(in the rows, 128 means zero)
The rows of M fall into several groups, and each row is roughly a mix of its group's hidden directions.
M (92 x 10):
[[153 140 112  88 170 176 103 101 132  79]
 [186 125 169 107 160 156 120  81 148 151]
 [188  83 140  72 111 146 128 157 134 131]
 [ 89 136  93 149 139  53 126 122 110 160]
 [124 186 104 127 116 155 108  61 111 105]
 [111 123 190 187 110 142 148 166 149 135]
 [124  99 147 170  67 122 156 170 151 153]
 [140  67 113  86 123 174 118 144 153  90]
 [126 126  66  93 177 115 116  89  93 129]
 [122 112 138 169 155  60 117 159  99 161]
 [133 121  89  73 127  94 108  68 139 152]
 [191  90 143  87 168 106 122 130 156 116]
 [200 100 174 124 152 117 124 120 155 100]
 [100 146 110 115 148 151 135  53 106  86]
 [114 189  94 150  99 146 103  77 110 119]
 [110 106  91 108 109 159 118 201 160 141]
 [121 133 206 142 127 157 154 117 177 122]
 [125 131  99 130 153  39 121 118 108 108]
 [150 100 127 113 154 218 133 135 131 120]
 [112 155 123  85 137 189 140  82 135  90]
 [131 163 139 130 177 107 121  57 105 104]
 [176 130 159 143 183  84 114 114 145  92]
 [128 137 179 135 160 199 168 128 136 136]
 [ 73 147  66 132 154 101 117 117  93 146]
 [108  96 108  79 150 178 159 117 118  82]
 [165 131 147 115 190  96 125  76 144 101]
 [ 77 144 130 191 131  87 129 141  95 154]
 [137 109 132  84  69 189 129 117 155 130]
 [152  76 151 168 161  72 116 145 143 139]
 [117 162 136 149 186 159 112  69 124 152]
 [ 86 141 134 154  58 116 127 171 143 154]
 [144 173 128 151  92 142 128  53 138 106]
 [ 81 128  97 145  76  84 138 149 111  90]
 [136 163 159 107 105 205 154 117 131 104]
 [177 102 198 148 117 133 136 147 165 114]
 [ 85 157 156 167 101 134 152  91  77 133]
 [115 109  98 128 115  48 135 175 116 137]
 [160 111 150 148 103 105 109 193 157 169]
 [150 122 153 147 135  47 136 100 125 168]
 [144 139 159 121 138 212 121  90 145 141]
 [167 144 143  75  99 187 139 107 136 103]
 [167 141 175 131 165 182 122  85 140 142]
 [115 126  95 170 133  80  94 181 126 162]
 [165  98 162 104 119 201 155 118 134 122]
 [152  73 108  97 126 155 129 197 135 133]
 [ 96 107 130 112  77 185 156 173 134 134]
 [133 186 121 168 157 133 132 106  81 171]
 [155 140 152 155 149  51 102 138 154 105]
 [110 169 117 140 153 152 129  52  97 112]
 [180  86 172 147 128  86 116 148 164 124]
 [116  91 143 154 170  74 136 179 145 148]
 [ 87 185  94 153 133 146 116  82 150 103]
 [152 105 136 119 157 202 150 173 124 148]
 [183 110 182 147 124  91 117 146 168 110]
 [111 140 173 187 124  97 165  81 132 123]
 [152  85 175 162  99 102 126 168 164 143]
 [178 103 117  71 161 105 113 123 147 171]
 [153 162 114  86  72  88  97 133 154 111]
 [104 167 154 162 132 126 152  55 120 106]
 [ 80 134  82 123 156 151 117 151 125 191]
 [166 120  89  57  88 123 108 111 133 129]
 [123 185  86 155 110 120  84  91  97 134]
 [116 144 105  99 146 152 106  53 139 168]
 [176 147  91  91 130 127  72 114  87 132]
 [131 148  80 111 175  72 100 101 112 114]
 [104 129 168 194  94 120 157 165 118 146]
 [102 168 152 170 127 120 150  58 113 112]
 [129 152 183 178 132 139 137  66 125 145]
 [149 138  71 146 117  83  84 142  94 158]
 [118 185 100 136 159 121  98  67 110 110]
 [142 108  98 111 164  70 124 186 122 152]
 [144  97 193 145 110 101 164 121  83 146]
 [163 166  96 153 149  87  85  85 145 121]
 [ 85 145  68 107 163 176 106 142 121 124]
 [ 93 180 120 142 132  73 144  86  94 131]
 [101 127 149 101 158 153 202 163 112 131]
 [147 139 165 149 158 210 138 117 135 144]
 [154  73 105 105 107 122 110 196 144 133]
 [154 135 179 156 174 172 132 138 133 174]
 [153  94 152 128 110 121 128 205 160 156]
 [185  80 175 115 100 154 137 140 157 127]
 [ 99 116  97 109 109 184 129 195 135 140]
 [160 105 162 100  89 190 136 132 157 153]
 [111 117  74 124 191  98 116 101  93 137]
 [134  87  68  98 103  89  94 149 123 107]
 [125 111  96 108  92  52 131 135 120  90]
 [100 146  74 126 193  90 108 128 107 128]
 [149  68 116 100  99 121 106 181 162 115]
 [105 178 118 138 162 119 171 119  71 156]
 [168 119 184 132 125 196 139 145 147 144]
 [100 147 118 175 183  67 113 130 118 125]
 [139 103 115 127  86  60  98 170 150 136]]
In each list below, two rows fit none of the groups, and each other row fits one group, some only roughly. Which are they? Name them in the order they come.
  j_831: [104 193 149 159 149 179 143 122 116 156]
  j_278: [125 117 107  82  86 198 122 133 145 101]
  j_87: [119 170  95  86 117 183 114  86 126 102]
  j_342: [108 171 163 161 139 173 159  79 119 145]
  j_38: [168 159  98  76 148 102 104  91 127  93]
  j_931: [140  76  74  83 131 160 112 145 120  97]
  j_745: [ 97 150 149 117 195 119 143  80 115  94]
  j_279: [ 84 100 166 162 100 135 179 166 133 143]
  j_480: [151 106  88  73 173 141 110 174 134 134]
  j_555: [104 146 168 126 166 183 183 111 120 120]
 -> j_831, j_342
  j_679: [168 113 151  84  89 177 126  92 155 110]
  j_859: [100 150  99 111 113 130 113  46 125  99]
  j_670: [126 170 127 112 146 154 130  52 134  89]
  j_18: [177 125 160  94 131 191 147 102 136 100]
  j_309: [114 147  76 101 184 148 112  91  95 115]
  j_203: [107 127 121 120  38 132 126 157 144 155]
  j_239: [163 100 155 121  66 183 130 142 152 138]
  j_224: [177 108 138  93 193  90 110 111 123 127]
  j_716: [163 115 180 122 137 197 158 117 136 108]
  j_131: [138  91  83 105 104  79 109 183 123 134]
  j_341: [124  98  77  88 130  79 121 174 130 156]
  j_412: [138 143  87 149 104  70  72 100 117 132]
 -> j_309, j_239
  j_167: [178  74 179 129 117  98 156 148 130 144]
  j_734: [131 181 133 161 147 102 131  79  77 151]
  j_888: [142 150 193 159 143 181 143 114 153 150]
  j_735: [145 167  77  80 146 107 104  89 110 102]
  j_500: [117 126  60  72 155  99 104 107 126 133]
  j_419: [140  89 167 156 164  65 149 147 141 141]
  j_323: [137 102 157 143  81 146 150 202 137 131]
  j_890: [142 124 121 134 102  38 128 157 127 106]
  j_326: [140 139 120  86 147 202 150  92 108 108]
  j_249: [207  92 143 113  87 119 125 136 150 137]
  j_215: [180 104 157 152 157  60 124 119 131 143]
 -> j_734, j_890
  j_927: [186 111 171 111 153 177 146 104 135 103]
  j_150: [155 106 162 156 104  70 111 167 168 130]
  j_681: [109  98 118  87 118 185 146 183 155 121]
  j_875: [113 133 153 183 106  55 147 119 111 132]
  j_919: [132 168 138 114 135 149 125  48  99 100]
  j_282: [117 173 104 138 163 154 134  70  79 128]
  j_428: [139 112 200 179 141 151 151 149 149 114]
  j_94: [101  99 121 143 123  76 134 199 105 144]
  j_114: [115 121 151 142  68 181 150 173 134 106]
  j_126: [105 154 112 181  99  63 106 118 119 107]
  j_814: [147 122  98  64 125 112 111  70 138  96]
  j_397: [108 171 115 123  75 185 126 101  94 121]
  j_594: [120 175  90  88 160 160 103  86 120 102]
 -> j_94, j_126
  j_925: [165 162 112  79 156 139 115  81 122  84]
  j_929: [144  85  94 130 122 131 114 211 119 129]
  j_313: [115 142  68  87 155 109 102  95 116  85]
  j_195: [129  84 130 112  91 143 131 205 123 155]
  j_610: [ 95 107  85 131 167 116 122 200 124 118]
  j_363: [104 133 133 205 114  74 131 143 129 153]
  j_817: [135 141 152 140 166 208 133  88 130 116]
  j_129: [154 101  83  58 125 110 109 156 147 143]
  j_178: [148 112 174 147  63 118 128 166 166 135]
  j_647: [154 135 100 128 193  76  83 132 131 131]
  j_553: [155 157 181 175 139 164 130 138 142 174]
  j_382: [184 127 155 108 180 150 134  93 131  87]
 -> j_929, j_610
  j_398: [ 96 167 107 185 140  81 102 112 101 142]
  j_779: [118 153  86  87 143 182  96  83 118 135]
  j_589: [101 140  54 101 146 100 109  99  98 142]
  j_501: [130 166 140 116 131 156 130  50  91 109]
  j_576: [132 142  93 127 139  42  90 128 133 125]
  j_436: [158 170 114 115 149 132 103  56 135  95]
  j_690: [ 98 139  70 103 135  81 142 117  76 115]
  j_815: [127  82 166 158  83 146 142 168 151 164]
  j_290: [125 145 128 102 112 200 117  71 141 106]
  j_347: [165 152 118  84 160 141 101  67 113 103]
  j_132: [147 113 141 157 140  57 146 184 114 127]
  j_15: [137 167 127 179 125  75 109  75 111 133]
  j_485: [137 174 190 178 138 130 128 114 149 164]
  j_842: [191 113 165 130 112  78 120 106 165 122]
 -> j_779, j_842
  j_813: [145 162 106 117 153  50  95 129 135 105]
  j_496: [ 84 124 118 166  83  74 148 161 112 142]
  j_211: [139  77 146 102 120 140 150 201 156 132]
  j_960: [112 147  79  84 146 175 137  90  91 126]
  j_905: [ 81 123  94 150  95  72 109 158 125 161]
  j_402: [149  94  99  74 157 134 106 183 155 128]
  j_674: [114 139  90 120 137  51  97 104 137  97]
  j_31: [134  97 140 127 112 146 144 209 138 170]
  j_595: [133 137 144 183 115 118 106 181 140 186]
  j_109: [146 162 150 171 112  99 134  57 108 120]
 -> j_674, j_595
  j_731: [ 88 126 124 149  67 177 154 165 141 139]
  j_650: [148 165  95  70 154 153 124  88 108  99]
  j_625: [ 89 165 122 164 139 100 121  57 112 132]
  j_12: [152 104 117 134 183  72 101 169 142 146]
  j_761: [ 93 163  78  85 174 163 121 113 119 122]
  j_298: [ 86 130 134 155 100 190 140 169 131 166]
  j_787: [200 109 186 109 115 140 136 109 151 129]
  j_336: [153 117 159 164 154  68 148 177 117 144]
  j_316: [113 140 118 124 194 168 150  82  95 111]
  j_493: [ 84 158  92 128 144 133 106  54 122 122]
  j_371: [136  87 121 130 165  88 117 195 156 146]
  j_422: [134 105 162 141  63 140 151 175 135  90]
  j_791: [151 110 109 103  64 175 121 172 137 142]
  j_738: [172 119 173 126 136  71 154  87 135 102]
  j_400: [ 98 138 106 117 115  90 115  59 124  80]
 -> j_761, j_738
  j_645: [ 84 161  65  96  89 120 116 123 108 145]
  j_366: [126  70 114  84 101 102 131 178 151 107]
  j_804: [ 98 158  90 112 157 128 150  78  75 109]
  j_605: [128 174 117 112 127 165 125  57 134  91]
  j_830: [ 56 144  98 143  75 147 131 102 122 126]
  j_220: [167 129 186 150 106  78 128  96 145  99]
  j_291: [141 136 199 190 111 140 149 142 124 111]
  j_653: [137 120 182 140  72 171 147 160 155 130]
  j_458: [111 123 139 124  68 204 138 139 143 115]
  j_529: [105 113 177 181 141 110 140 174 128 170]
 -> j_220, j_529
  j_372: [136 110 141 168 133  50 102 159 149 132]
  j_472: [135  85 191 175 129 152 151 156 146 135]
  j_772: [ 89 149 104 118 108 173 117  57 128 115]
  j_516: [148  68 111 105 148  85 135 183 132 143]
  j_381: [121 107 100 119 135  59 132 163 124 183]
  j_581: [ 57 164  96 153  99 164 126 143 123 127]
  j_511: [196 105 124  70 138 143 119  96 137 107]
  j_636: [153  84 166 120 121 175 129 169 177 126]
  j_797: [167 148 121  79 159 138 106  69 114  99]
  j_726: [115 169 137 129  77 188 127  82 137 118]
 -> j_516, j_726
  j_562: [185 131 174 102 112 175 141 117 150  94]
  j_174: [131 122  84 110 153  64 120 148 110  77]
  j_892: [139  74 110  89 118 124 135 200 141 125]
  j_550: [152 127 162 161 132  45 143 112 113 121]
  j_541: [108 179 117 133 177 122 130  74  96 158]
  j_632: [155  91 138 134 115  77  95 182 163 142]
  j_97: [115 171  89 137 153 113 141  89  63 133]
  j_36: [142  87 152 115  72 186 146 149 141 147]
  j_826: [184 130 154 146 150  72 114  81 114 133]
  j_417: [106  89 129 172 112  73 118 175 140 158]
  j_478: [ 92 139  67  91 132 162 105 114 124  84]
  j_503: [136 162  82  88 105 186 102 106 138 107]
  j_367: [171 108 167 130  75  98 113 152 174 120]
 -> j_541, j_632
  j_907: [113 153  72 109 103  68  93 106 117 125]
  j_838: [210  94 151 105 112 122 131 120 162 122]
  j_85: [146 173 121  90 173 164 133  88 114  90]
  j_122: [111 117 146 180 115  63 113 169 150 145]
  j_361: [ 85 113 153 175  81 137 140 172 143 159]
  j_184: [159 119 183 115 122 148 168  78 153  97]
  j_383: [151 128 147 102 148 202 156  92 114 102]
  j_467: [110 116 106  67 150 182 135 155 159 105]
  j_315: [158  97 158 123  60 119 123 163 166 141]
  j_515: [141 132 138  91 107 204 116  83 149 125]
  j_61: [120 112 103 115  88  76  90  89 146  86]
  j_974: [145 186 108 129 123 100  95  62 132 116]
  j_570: [175 107 132 150 158  56 105 142 139 144]
  j_739: [ 98 133 125 189  79 114 129 163 105 165]
  j_2: [162 132 172 118 114 183 127  68 149 121]
 -> j_907, j_974
  j_396: [ 93 147 124 117 125 210 161 113 103 131]
  j_318: [122 148 136 188 177 105 152 155  93 158]
  j_34: [143 112 135 156 129  44  99 152 151 132]
  j_895: [138  86 164 149  70 124 132 172 159 153]
  j_173: [ 48 151 111 129 116 171 140 142 100 124]
  j_705: [128 115 109 146 182  67 101 165 119 154]
  j_987: [157 130 132  77 126 181 116  70 148 118]
  j_186: [ 95 127  88 149 130  52 101 145 123 151]
  j_408: [160 125 109 116 123  47  88 133 149 113]
  j_154: [116 137  68  73 155 163 100 113 132 105]
  j_627: [125 147  88 111 208 133  99 111 115 109]
  j_7: [166  83 188 136 150 100 166 123 149 120]
  j_13: [104 131  61  98 143 111 125  94  81 102]
  j_182: [171 103 163 121  75 132 131 128 169  81]
 -> j_318, j_182
  j_721: [173 139 167 130 129 117 147  55 132  98]
  j_444: [145  95 115  54 148 162 120 169 128 123]
  j_387: [153 101 147 138  80  92  84 144 180 118]
  j_629: [115 123  70  58 125 131 106  91 139 120]
  j_661: [ 93 140  72 101 133  86 138 100  83 103]
  j_284: [113 154 147 103 146 196 177 115 101 143]
  j_655: [132 114  82 126 150  99  87 194 141 151]
  j_9: [169 131 121 128 128  71 106 182 142 172]
  j_543: [124 179  79 100 131 162  87  94 109 112]
  j_139: [207  95 121  91 130 115 105 143 155 129]
  j_410: [166 130 183 139 104 108 134  60 139 141]
  j_864: [126  87 120 117 159 111 122 205 158 148]
  j_169: [152 142 112 109 217 150 103 126 124 133]
  j_55: [121 168 171 152 152 176 145  71 128 130]
 -> j_284, j_9
